In the data rows, 128 means zero.
Here are some points, one per row:
[ 47  94 126 145 218 150 124 111 106 193 130 181 160 208 139 178]
[103 117 110  50 107 124  23 144 159 192  97 119 124 108 149 193]
[241  82 151 123  59 163 108  58 138 107  92 166  94 113 133 100]
[161 122 152 194 134 133 120 161  96 138  99  93 109 109 116  48]
[ 85 145  78 140 153  48 149  69 151  71  40 148 118 182 148 198]
[199 126 144 216  58 194 138 117 126  45 161 101  98 187 142 145]
[ 90 100 159 108 255  74 161 202  64 136 100  68 180 105 132 196]
[ 90 153 109 164 223 132 152 159  66 127 123 162 110 103 163 141]
[ 14 116 105  35 170 142 162  64 155 128 115 171 142 135  69 141]
[172 173 143 176  10 140 144 108 169 155 122 120 108 134 125 147]
[144 109 134 124 101 149 148 184  86  68 169 124  80 118 163  97]
[175  75 104 186 128 162 163 198 121 102 150 104  97 123 249  85]
[ 95 127 164 121 101 159 136  92  52 179 163  86 166 101  93 183]
[ 94  89 137 121 113 127 167 155  88 167  78 183 108 136 146 171]
[142 155 139 112 137 120 158  22 160 114 149 146 104 161 117  76]
[198  68 149 116 145 126  94 133 132 119 114 123 114 128 181 200]
[159 165 104 152  72 125 117 177 131  74 127  35 120 196 157 123]
[136  93 172 170 111 127 203 120  67  79  87  33  53  92 143  40]
[132 159 105 180 195  85 139 171 102 139 151 127 137 116 114 127]
[ 92 144  95 121 169  75 135  98 181 136 160 107 115 151 110 183]
[ 42  91 125 100 140 121  85 155 142 137  39 100 151 149 120 222]
[ 82  93 124 126 200 148 118 157  91 109  89 197 177 171 159 138]
[101  67 147 119 141  51 104 174 135 158  85  96 209 185 159 189]
[106 117 118 105 199 143 129 143 103 153 139 125 147  82  98 173]
[186 145 113 173 125 163 136 151  37 120 156 110 170  87 120  92]
[145 107 109 194 137 118  52 125  74 127 116 136 171 130 153 157]
[166 144 121 150 134 146  75 130  64  50  54 119  70 104 176 152]
[164 181 133  26  46  97 191  45 113 162 157 107  73  86  28  54]
There is one direction along which these points spread out most. How many in every 100 of the points above lie lower along it than each point below? Answers are rounded to whole numbers. More than half of the points above lie lower than the first one.
[ 92 141 152 128 120 108 107 176 139 153  28 135 224 168 126 152] : 79
[128  76 118 181  83  93 104 158 131 136 200 101  64 181 118 144] : 43
[147 184 138 152  56 127 222 108 119 144 171 127 172  39 143  68] : 14
[171 145 146 100 132 106 106 142 121 158 184 133  94 131 101  76] : 39
[ 42 116  72 140 178 150 175 112 138 119 148 165 196 161 115 222] : 89
[ 66 167 102 116 108 123 125 154 161 223 146 166 117 149 206 112] : 57
[177 120 131 149 108 135 165  85  58 117  81 105 131 111 196 117] : 36
[150 164 124 155  78 154 123  99 122 106 115 138 116 159 136  19] : 14
[158 187 120 182  54 191 220  95 169 107 153 176 119 100 138  83] : 4
[ 59 119 149  89 123  95  65 115 208 113 111 154 170 139 118 118] : 68
[129 141 175 129  64 137 185  86  69 126 114 201 155 137  66 112] : 43
[106  93 144 150 187 111 110 144 139 212 101 158 144  62  85 115] : 68
[163 126 122 143 140 155  84 151 189 127  87 138 104  34 117  86] : 43
[ 83  91 187 123 116 123  84 168 144 135  99 113 165 139 115 183] : 68
[210  90  86 165 101 176 103 127  94  61 126 114  59  65 152 178] : 18
[ 97 142 133 121 187  95 179 184 135 181  85 124 133 152 129 189] : 79
[ 34 124 103 219 188 126  72 153 119  90 135 142 113 187 184 155] : 71
[160  92  90 160  94 105  91 142  72 195 166  73 105 137 160 130] : 43
[130 117 173 103  46 159 158 108 129 162 117 166 101  73 122  16] : 14
[ 74  79  61 110 122 122 151 200 111 117 214  78 118 132 115 117] : 46
[135 154 175 171 154 107  48 149 106  25 116 123 178 157 109 152] : 46
